A: a few groups of rows, each row roughly a mix of its group's hidden directions:
A (92 x 11):
[[ -6  29 -26  11 -16  17 -27 -11 -50 -22  12]
 [  7 -16  28 -25 -12  12 -32  27  45 -16 -14]
 [ 16 -34  18 -14  10 -10  23  15  36   7 -44]
 [ -8 -15   1 -27  -1  16 -12 -23  52  -8 -38]
 [-41  -5 -32   0  24 -19  39 -29   8   7  10]
 [ 33 -11   3 -19 -15  23 -12   5  41  -2 -45]
 [ 19 -20  28  -8  26 -39   9  25  31 -25  -4]
 [  0   5   7  28  11 -38   5  13 -37  -9  46]
 [ 19  11  13   7   6 -33 -14  21 -31 -53  -2]
 [  3  -5 -10  21   2   0   7 -44 -58 -15  -1]
 [ -4  -2 -31 -34   3 -13 -18 -29  36 -34 -15]
 [-15   2 -38   5 -15  -2 -13 -10 -48 -38 -11]
 [-42  16 -24   6  11 -18   0 -16  19   8  50]
 [ 33  -5   1   0 -30  14   2  14 -36 -18 -47]
 [ 38  -5 -16 -18  16  23  -5  -6  25 -24 -46]
 [ 14 -23  24  32  23  -5  17  35 -38  11  16]
 [-11  33 -12  24  16  -3  25 -18 -51 -10  18]
 [  1  26 -41   5 -22  -9  17 -32 -19  38   9]
 [  7   4  25   1  -3  23 -29  54  -7   6  33]
 [ 11  34 -12   4 -23  19  -5  17 -58 -15   0]
 [ -7  24 -24  17 -15  27 -19 -16 -54 -15   4]
 [ 52 -31 -30  -7  12 -22 -10  29   1  -4  -4]
 [ 29  33  18 -11 -18  34   7  40 -21  11 -12]
 [ 36 -22 -14 -14  10 -27   0   2  16 -43 -33]
 [  5  -3 -25  13 -17  21  15 -25 -49 -29 -23]
 [ -5  12  37  14 -15  -6  -9  45 -25  38  -7]
 [-50  19  19  -8 -12  -6 -25   5   1  -9  45]
 [  2  26  -7  21 -15  17  -1 -46 -47  -8 -12]
 [ -3  16  -3  -3 -26  -4 -53  35  23 -12  23]
 [ -6   1   5  13 -14 -35  -7  33 -32   5  49]
 [ 30 -18  -7 -11  29  31   0  -6  24 -16 -47]
 [-18  -8  -6 -18 -18  27 -25  -4  37  47  10]
 [  7 -21  17 -14  24 -16  18 -10  61  13   1]
 [-16  19 -33   3 -31  14 -45 -20 -18 -22  13]
 [ 17  -5   8   3  10   2  64  -6 -15  22 -29]
 [ 20 -48  17   0  -6 -16 -25  -1  24 -18 -37]
 [-35 -28 -15 -19  40 -24   6  17  20 -23 -11]
 [-26  -9  20  14  54  32  16 -17  -7 -14 -13]
 [ 29 -25  15 -15 -11  16 -10  14   5 -11 -58]
 [-12 -24   7 -15  30  -9  33  -2  49  20 -19]
 [ -9  40 -10  18 -10  14 -36  -5 -45  -7  19]
 [ 40   2  25   7 -40  19 -42   2   5   1 -12]
 [-16  30 -33  -6 -20  17 -26  13 -39 -28   5]
 [ -9  34 -25   8 -14  26 -16 -47 -27  -2  11]
 [ 15  -1  20   3  40 -29 -21  18  18 -40  20]
 [ 11 -31  35  11 -17 -31  -5  47  -5   5  15]
 [ 25  12 -17  28   3 -25  32   1 -52  -1   7]
 [  3 -21 -15  24  41  39  -1 -33  -7 -24  -2]
 [  3  -6  -9  22  -4  14  -9  29 -58 -32 -10]
 [-51  15  23  14   6  -9   1  -2 -26  -4  43]
 [ 32   0 -34  20  14 -23  34 -13 -38   0 -10]
 [  0  36  11  23  18   0 -45  -2 -28 -20  27]
 [ 17  -1 -15  -1 -22  16   1   2 -49 -26 -43]
 [ 25  -5  -5  -5 -28  29  -7 -11 -29 -16 -51]
 [ -9 -26 -14 -21   1  11  26 -16  53  29  -2]
 [-25  20 -26   1  -3  40 -26 -21   3  33  26]
 [-37  28 -29   7  12 -13  23  -2 -18   3  45]
 [-18  -2 -19  29   3 -39   6 -20 -30 -14  40]
 [ 16  23  -9  -5 -28 -29   2 -11 -37 -45 -10]
 [ -8 -25  18  14  44  17 -17  33  28  19  14]
 [ 10 -30   7 -18   0 -34  14  51  12 -26  -8]
 [ 19  26 -32  15 -14 -34  23 -12 -41  -6  11]
 [ 12  -3  14  22 -19  -2   1  37 -28  41  34]
 [ 21  30   3 -14 -26  55 -15  -1 -16   6 -22]
 [-21  33 -19   7   8 -27  11 -22 -36 -30  26]
 [ 32 -16  21  26  -4 -31  24  20 -42  -9  -4]
 [  8  -9  45   2  23 -32  -6  45  20   7   2]
 [ 32 -31  -2 -18   1  15  -9   7  41   4 -43]
 [ 16  -7  14 -26  -4  39 -39  11  10 -15 -39]
 [ -5 -38  -5 -24 -15  -8  24  47  25  16 -12]
 [-17  15 -39  -5 -28  37   2 -39 -12  19   3]
 [ 10  -3   8  -3  21  27  45 -37 -16  23 -26]
 [-45 -11 -25  -6  25 -23  10 -16  38   2  19]
 [ 21  -8  31  -7   0  25   7 -24  41  37 -18]
 [  8 -31  40  27   2  -6   9  43 -18  18  13]
 [-15  20  -1  19  -6 -10  -1  16 -42  17  52]
 [ -7   0 -21  24  -6  35 -12  13 -58 -13  -6]
 [-10  -2 -13 -33 -18  -6  15 -12  52  36   9]
 [  5  42  -2  12 -10  22  26 -20 -26  31  30]
 [ -6 -14  10  28  16 -50  19  -6   6  11  43]
 [  6  -1  13  -8 -37  -2 -31  41  10  27  33]
 [-24 -42  10 -15 -11 -43  -6 -11  36   0  -5]
 [ 34 -18   7   0  -4   0  20  -8  20 -11 -60]
 [ 43 -18  15  -1   6  17   8  16  18 -14 -51]
 [-22  18 -46 -18 -25  27 -22  -6   0  13  29]
 [-12 -13 -44 -14 -26  18  -6  40 -28 -18   4]
 [-40 -17 -35   1  23 -26  30 -30   5  -7   2]
 [ 12 -14 -23  -9  -3 -62  -4   3  -1 -36   6]
 [  6  33  -7  22   6  10 -21 -40 -38 -29   8]
 [ 28  14   1   6 -29  15 -18  21 -51 -22 -15]
 [ -3  39 -35   5 -18 -23  20 -36 -28  -4   6]
 [ 17  -5  13  32   9   6  13 -16 -49 -29 -31]]
one row of each group, then the others: which group is each in?
[  3  32  -7 -13  -7  52  17 -30 -12  25 -14] -> (83)
[ -5 -19  12   1  35  17   8 -20  51  32   6] -> (124)
[ 44  25  -3  -4 -48  -4 -13  33  -4   2   1] -> (63)

[ 28  11  10  -4  -7  20  10  30 -53 -12 -27] -> (83)
[ -4 -19 -26   6 -29  24  20  11 -48  -8 -28] -> (124)
[-41  14  28  10 -10   7 -11  15 -15  19  49] -> (63)
[ 37 -22  -7   4 -24 -48  -4  34  -9   7  11] -> (63)
[-11  22 -13   9  18  29 -17 -56  13  11  22] -> (124)
[ 12 -28 -15  20  30  22  16 -32 -13 -40 -16] -> (124)
[  1   7  27  28  28   1 -35  41 -27  -7  13] -> (124)
[  6  10 -15  16  25  34  33 -36 -16  16 -30] -> (63)
[ 24 -44  25  -7  -8  -7 -13  34  32   2 -21] -> (63)
